Some points, each followed by its number:
[-41 8 -61 -7 47 -10 -40 48 35 -35 -67 14 71 57 -50 55 43 52 -7 -32 -12 11 13 84 -17 11 -4 -69 -32 51] 0
[-11 3 5 5 11 5 6 -2 8 -6 11 -6 0 -9 -12 -8 -8 8 -10 1 -1 8 -5 -9 4 -4 9 -13 10 -14] 1
[12 -15 0 4 30 -4 -26 -18 -38 -2 -3 -11 14 -34 38 5 -20 -37 -28 21 -13 0 -18 3 9 -8 41 -38 -9 25] 2
[5 -24 -15 8 -12 3 -2 -6 0 -38 3 -15 23 -1 -18 -18 -43 0 22 19 9 10 -45 -26 36 -14 -12 3 15 -38] 3
[-22 -2 9 -6 -4 -27 -1 -22 -17 -1 2 3 15 -2 36 3 -19 -27 -14 -1 -8 -8 -14 7 -6 -6 1 -1 -7 7] 4
[4 -7 -2 -20 -21 -15 8 -15 -5 1 1 31 -5 10 6 -20 1 6 18 13 -14 11 5 -4 -30 -1 -6 22 16 -37] 5
[-63 -5 59 -3 12 -24 7 24 48 20 -66 24 22 27 34 -7 41 34 17 -24 90 9 20 93 39 -2 1 -20 -41 59] 6
[26 -69 -127 -76 -71 29 -4 37 54 -4 43 -86 -46 47 32 112 -19 39 3 20 -62 -84 32 46 41 -29 -91 37 25 -108] 7
[-8 40 18 14 3 19 -28 6 -43 -27 22 76 -2 -17 54 16 -27 28 32 23 9 -1 29 13 -42 34 50 66 -23 7] 8
[-15 -42 16 -3 13 17 -5 6 4 -6 8 10 -3 -8 -4 -9 -14 31 26 21 3 29 -17 1 9 10 15 -7 12 -46] 9
[4 2 16 -13 -10 0 -13 -9 14 12 21 -35 11 14 -4 -13 -4 1 -13 -10 -14 9 11 -10 3 -6 17 -3 -10 -2] 10
[2 11 -2 1 24 29 2 -6 -3 -27 -17 -12 4 -11 -9 -1 -17 6 21 10 -1 6 5 -20 -14 6 -1 -16 11 3] 11
[2 -3 11 4 9 11 0 -4 13 1 4 -1 -5 -9 -11 -1 -14 14 -5 -1 6 5 -5 -2 -13 -5 10 -7 6 -7] 12
[17 37 -9 46 -22 12 -6 -14 -5 9 39 3 -2 9 -38 -23 -8 4 3 -3 1 12 -20 -13 3 -1 5 6 4 11] 13
[5 53 -39 -37 112 -82 70 4 72 15 -41 22 54 34 10 62 58 37 35 44 46 -5 -38 3 115 75 -11 11 -9 66] 14
[-4 1 6 5 8 9 2 5 6 3 10 -3 -2 -9 -11 -8 -7 8 -8 -4 -8 -5 0 -3 -5 -4 14 -6 13 -4] 15
[-7 -3 0 1 16 -2 -8 -3 -7 3 10 -8 0 -13 3 -5 -13 -9 -17 9 -13 -4 -9 -1 -1 0 15 -14 7 3] 16
[8 -2 13 -4 -4 18 5 17 -4 -4 7 -17 -12 -8 -24 -6 13 -18 2 0 12 11 -10 -9 -5 6 -1 -7 -3 -41] 17
[10 -10 8 -39 -17 -1 -9 5 -4 17 27 -39 32 -19 -10 -11 7 -42 -10 -37 -10 -2 38 -14 23 -30 -17 -13 -32 15] 18
[-19 -6 6 22 24 17 18 3 0 -4 49 -4 13 -15 -16 29 31 -4 4 11 -2 -2 4 -18 -23 -35 -32 -19 -10 9] 19
[-19 -6 21 1 0 -8 4 16 -38 6 -6 20 -22 9 15 7 -8 8 -3 -8 -33 -31 14 -8 4 15 -4 35 -27 28] 20
[-20 -7 23 -7 -12 6 10 8 5 -1 8 -7 -1 8 22 -6 -7 8 -15 -14 25 3 -8 23 -10 -14 6 -8 -2 12] 21
[-3 0 9 0 5 12 9 1 6 4 12 -8 -5 -5 -8 -11 -11 14 -10 0 -6 1 -4 6 -4 -4 10 -7 14 -6] 22
[-16 -5 13 -14 -13 6 2 6 -4 -6 -13 -5 -15 6 15 -11 -10 2 -22 -16 29 -7 1 19 -1 -7 4 -4 -6 9] 23
[-2 -7 -5 -6 11 12 3 -1 6 0 7 -15 -8 -10 -14 0 -13 -8 -7 -5 1 -12 -6 0 10 -13 -2 -4 9 -9] 24
[0 4 0 19 -4 13 -3 1 9 3 5 0 -13 0 -21 -13 -14 9 -7 -5 -2 -10 2 -3 4 -15 -1 -2 4 -2] 25
[-16 0 19 -8 -13 4 12 2 -5 5 -2 -4 -3 12 17 -4 -13 10 -16 -19 18 -5 -6 18 -7 -10 4 -3 -3 9] 26
[-2 1 9 5 -1 13 -1 5 -1 2 12 -2 -8 -8 -12 -5 -4 4 1 -9 -8 3 5 6 1 -8 6 -13 14 -8] 27
[-27 -9 -38 -19 10 7 -22 27 -8 -21 8 4 28 32 -53 14 -1 38 -62 -9 -39 -8 6 43 -9 -12 11 -28 -1 -3] 28
[38 -18 23 -31 -92 6 39 71 -75 2 55 65 -4 -48 23 -61 -29 -42 16 -23 -69 14 55 48 67 -62 -19 9 49 -8] 29
Which point above is nearest to each new point by angle? Its number follows each.
[-4 8 6 0 18 17 7 2 3 -10 1 -3 -7 -11 -9 -8 -17 10 7 -1 -9 7 6 -5 -7 3 9 -5 5 6] 11
[-9 -16 21 -4 3 -4 9 12 -3 -6 17 7 -5 -4 2 -12 -7 20 11 11 -14 12 -3 -1 -14 3 6 1 13 -29] 9
[4 45 -6 13 73 -34 36 3 46 -27 -75 43 34 34 -4 24 46 36 55 34 39 3 -26 -62 96 7 -29 -51 -42 110] 14
[-5 6 7 3 5 7 2 -4 8 1 14 -5 -2 -3 -13 -7 -2 9 -8 -4 -6 -2 -2 -2 -3 -7 16 -7 17 -11] 15
[-5 1 20 1 -6 -2 28 11 -3 -9 32 11 12 -20 16 -8 -2 1 -3 7 1 15 23 10 -27 -9 0 -5 10 -2] 29
[11 13 13 -3 -12 6 0 0 -4 6 23 -19 0 7 -12 -13 -2 -1 -6 -3 -20 17 7 -2 9 -3 8 0 5 2] 10
[11 -49 10 -35 -16 -37 10 6 -85 -57 -18 -5 16 -11 12 -3 52 -66 33 69 5 66 -40 -53 -39 37 -27 -9 -25 -127] 17
[8 -10 0 24 -11 5 1 13 -8 11 1 7 -17 -6 -6 -19 -5 2 -4 -19 -22 -30 4 -8 13 4 -19 10 -9 23] 20
[5 -20 8 -8 -20 9 0 -16 4 -6 -11 1 -16 2 -7 -15 1 -6 -16 -5 -23 -18 5 3 -6 -9 0 2 8 -14] 5
[-17 5 -9 -33 32 6 34 6 73 -7 -104 -2 7 35 20 34 44 11 40 0 94 21 -3 26 46 22 12 -9 -35 34] 6
[4 22 15 5 -7 6 19 4 -9 -4 18 -5 -4 7 -9 -12 -2 0 -9 0 -10 14 -5 10 3 2 0 7 14 10] 13
[-3 1 -15 -17 2 16 -10 3 -6 -4 1 -20 -9 -6 -22 4 17 -31 -20 1 0 -16 26 -23 -17 -15 -20 -11 -38 -12] 18
[7 -3 16 -5 -10 17 6 17 -23 -1 4 -21 -8 -9 -19 -3 16 -25 2 2 24 11 -13 -6 -5 3 4 -12 -7 -44] 17
[51 -5 -127 -57 -52 19 33 18 57 -2 46 -92 -29 32 9 90 -12 23 -2 16 -30 -41 38 50 0 32 -74 59 27 -39] 7
[-10 -3 1 -15 -5 4 8 26 -10 -9 14 24 26 -20 -20 -14 -9 13 -23 -11 -18 -3 30 28 -11 -4 10 -19 2 -2] 28
[-17 29 17 38 -37 -67 7 -35 -54 24 10 54 -10 44 37 22 -49 -8 18 -5 -6 -46 -10 -24 11 -2 -25 56 -56 44] 20
[-13 -20 29 -25 -12 11 35 44 -31 6 22 57 48 -67 -4 -35 0 -11 4 -32 -13 15 68 23 -8 -9 -8 -31 -4 3] 29
[36 -24 20 -24 -23 -13 -4 4 4 -7 -30 13 -14 10 15 -18 -5 8 -16 -28 31 -22 6 6 -4 -5 1 -7 5 24] 23
[-1 2 7 1 -1 12 1 9 -3 1 13 0 -7 -9 -11 -6 -6 5 -1 -7 -10 6 4 1 1 -11 7 -11 16 -7] 27
[-53 -37 -27 -22 -5 -11 -40 31 -18 -4 -18 22 -28 34 -56 -11 7 35 -61 -14 -25 3 19 30 62 -16 -13 -7 -37 -12] 28
[-14 -23 -18 -28 1 -12 -36 44 -18 -12 19 -17 31 9 -23 19 -1 40 -50 13 -58 -11 11 40 -9 0 19 -40 -18 3] 28
[0 3 9 0 -2 13 0 10 -6 1 17 2 -9 -8 -12 -5 -6 3 0 -9 -11 6 8 3 5 -14 6 -15 13 -6] 27
[53 -36 -16 74 -82 8 -32 16 -45 44 -16 60 -60 24 10 -53 -15 -25 15 -38 -62 -119 -9 -34 36 -14 -73 66 -54 73] 20
[12 -7 14 -10 -7 -5 -4 1 8 -2 -9 1 -10 14 0 -10 -3 6 -13 -16 6 -21 -8 0 -3 -2 2 -3 10 7] 23
[5 45 -55 7 -52 -62 -4 -33 12 -10 29 -23 5 29 -18 -22 7 11 -40 3 28 -20 -6 -9 -1 -41 1 -14 46 -28] 13
[0 -16 21 -29 -18 2 25 27 -18 6 23 21 36 -51 1 -29 -11 -21 2 -33 -9 7 49 17 5 -15 -6 -16 3 4] 29
[-44 5 44 -10 -22 2 2 -6 -15 13 11 3 -7 17 45 4 -19 10 -18 -38 29 -7 -4 27 -23 -4 16 21 -18 13] 26
[-7 2 -4 -4 6 5 0 14 6 -9 15 6 7 4 -21 -4 -11 14 -22 -6 -27 -6 -2 9 -8 -8 12 -6 9 -9] 28
[16 1 5 1 -1 4 -19 -6 1 6 15 -14 2 -4 -17 -5 9 -6 -8 -5 -15 -16 3 11 11 -29 -17 -15 7 7] 18
[13 -13 -16 -21 -7 -15 6 -16 10 -23 6 -50 1 -2 -2 -1 -40 -21 -2 -8 14 -12 -33 -1 39 -18 -2 20 36 -18] 3
[0 -26 -3 -29 -28 -66 21 -27 -19 4 -2 56 0 21 27 -7 -4 1 31 38 -24 0 10 -6 -14 -3 -13 34 19 -45] 5
[28 -21 14 -6 -2 -11 -17 2 12 9 -28 22 -21 14 16 -12 -10 21 -22 -5 9 -20 -17 -12 -12 -25 9 13 18 12] 23
[-12 12 5 37 54 18 -19 -19 50 9 -88 -4 1 -10 -21 10 25 -5 50 -22 43 29 33 17 8 30 3 -9 -23 40] 6
[17 -19 13 -11 -12 5 -2 -9 11 -5 -16 -1 -16 10 1 -12 -2 4 -10 -10 2 -16 -7 1 -6 -10 2 -4 9 -4] 23
[9 -11 24 -25 -46 7 24 52 -40 -4 31 50 12 -64 5 -34 -10 -15 17 -40 -13 27 77 33 13 -23 -1 -37 18 4] 29
[-7 -45 -84 5 8 29 -47 -10 57 -18 -70 -91 -40 -26 29 94 -10 -56 1 -17 21 -4 49 54 -36 45 -39 -14 -35 -33] 7
[27 39 -19 53 26 16 -36 4 17 6 -81 40 -31 -26 -7 -20 -11 -5 17 14 2 12 21 -70 -43 -19 -16 22 26 63] 11
[23 29 10 13 -7 13 25 4 -19 -6 24 -4 0 7 -26 -11 1 -7 -6 11 -30 22 -8 4 10 6 -6 12 19 9] 13
[1 -14 5 -4 -6 15 4 -9 4 -4 2 3 -4 2 -9 -12 0 6 -10 0 -24 -11 -4 4 -4 -9 9 -3 11 -18] 22
[44 4 5 12 27 -28 -26 -9 43 27 -100 46 -12 -1 15 -18 37 8 -12 5 29 13 -3 -51 -40 -15 6 30 47 59] 14
[-7 -11 25 2 17 3 8 18 1 -14 7 13 5 0 4 -4 -1 32 9 16 -18 13 -3 -1 -19 0 -3 -6 16 -18] 9
[-6 -11 25 5 -2 6 -7 -12 -5 8 23 4 3 -6 8 -3 -10 15 4 -15 3 -12 5 8 -24 17 27 20 -4 -8] 8
[-34 -30 -7 -1 17 8 -30 -23 9 25 -6 2 -21 19 -23 -33 14 1 -9 -20 28 41 -15 -13 72 -5 17 1 -7 -26] 9
[-11 -17 12 32 11 14 -10 -16 13 -22 -32 -32 3 0 -23 10 -6 -3 10 -19 19 26 12 26 -13 10 -10 -24 -4 -26] 11
[-25 30 21 6 77 31 11 -6 30 -5 -36 2 32 1 -2 0 10 10 40 6 15 3 27 2 23 41 15 5 -20 62] 14
[10 -36 17 4 -1 3 4 14 -3 11 12 9 14 -7 18 -13 17 20 9 -21 -29 -28 -4 10 -11 22 7 4 11 10] 20
[-13 -3 13 8 18 16 7 7 9 -2 24 -14 4 -14 -13 10 1 8 -4 13 9 -6 -6 -2 4 -13 5 -19 0 2] 19
[9 -20 -43 -8 -13 26 2 0 32 4 3 -17 -8 20 4 20 -18 19 14 8 -15 -22 -3 3 8 -4 -21 17 5 -32] 7
[-8 -8 -4 -3 -12 5 -8 0 -3 3 -9 7 -24 6 -22 -13 -5 3 -24 -5 -15 -14 11 6 18 -14 -5 -1 -7 -5] 25
[-27 -4 23 8 5 -1 -8 -19 -11 15 30 8 -16 7 19 13 -25 3 -7 -10 -7 3 2 4 -38 7 35 34 -13 -25] 8
[-13 -3 14 10 -3 -1 25 -3 10 2 24 -5 1 -7 12 14 -3 9 0 13 15 -3 1 7 2 -15 3 -5 2 10] 21
[4 -3 15 1 20 10 2 -12 15 0 11 1 -6 -15 -5 -4 -18 20 -1 -3 9 10 -7 0 -13 -10 19 -7 7 1] 12
[-10 -3 -7 -5 8 1 -2 -10 -5 -22 0 -18 18 4 -18 -3 -5 5 -5 10 9 11 -17 -16 3 4 7 -6 10 -26] 3
[15 56 -93 28 -11 -34 -10 -39 -13 28 41 1 -2 16 69 99 -32 -23 50 16 -47 -17 41 -25 -59 45 -53 127 7 39] 8
[2 16 13 5 32 -10 -13 5 24 20 -23 12 -4 8 -5 -5 11 7 -5 -12 29 -9 -1 -7 17 17 15 8 10 33] 14
[-27 0 17 3 15 8 -5 -11 -15 10 37 -2 3 -9 -1 10 -8 14 5 -9 -1 -5 0 0 -16 7 20 17 -7 -24] 8
[11 -7 11 -11 -8 -1 -3 -1 5 0 -5 -1 -15 13 -1 -11 -5 6 -14 -10 2 -21 -5 3 -3 -1 5 -2 10 1] 23
[-19 -16 5 46 3 5 27 7 13 -10 46 14 7 -22 6 8 8 10 26 19 2 16 -9 -12 -26 -19 -29 -2 -8 -8] 19
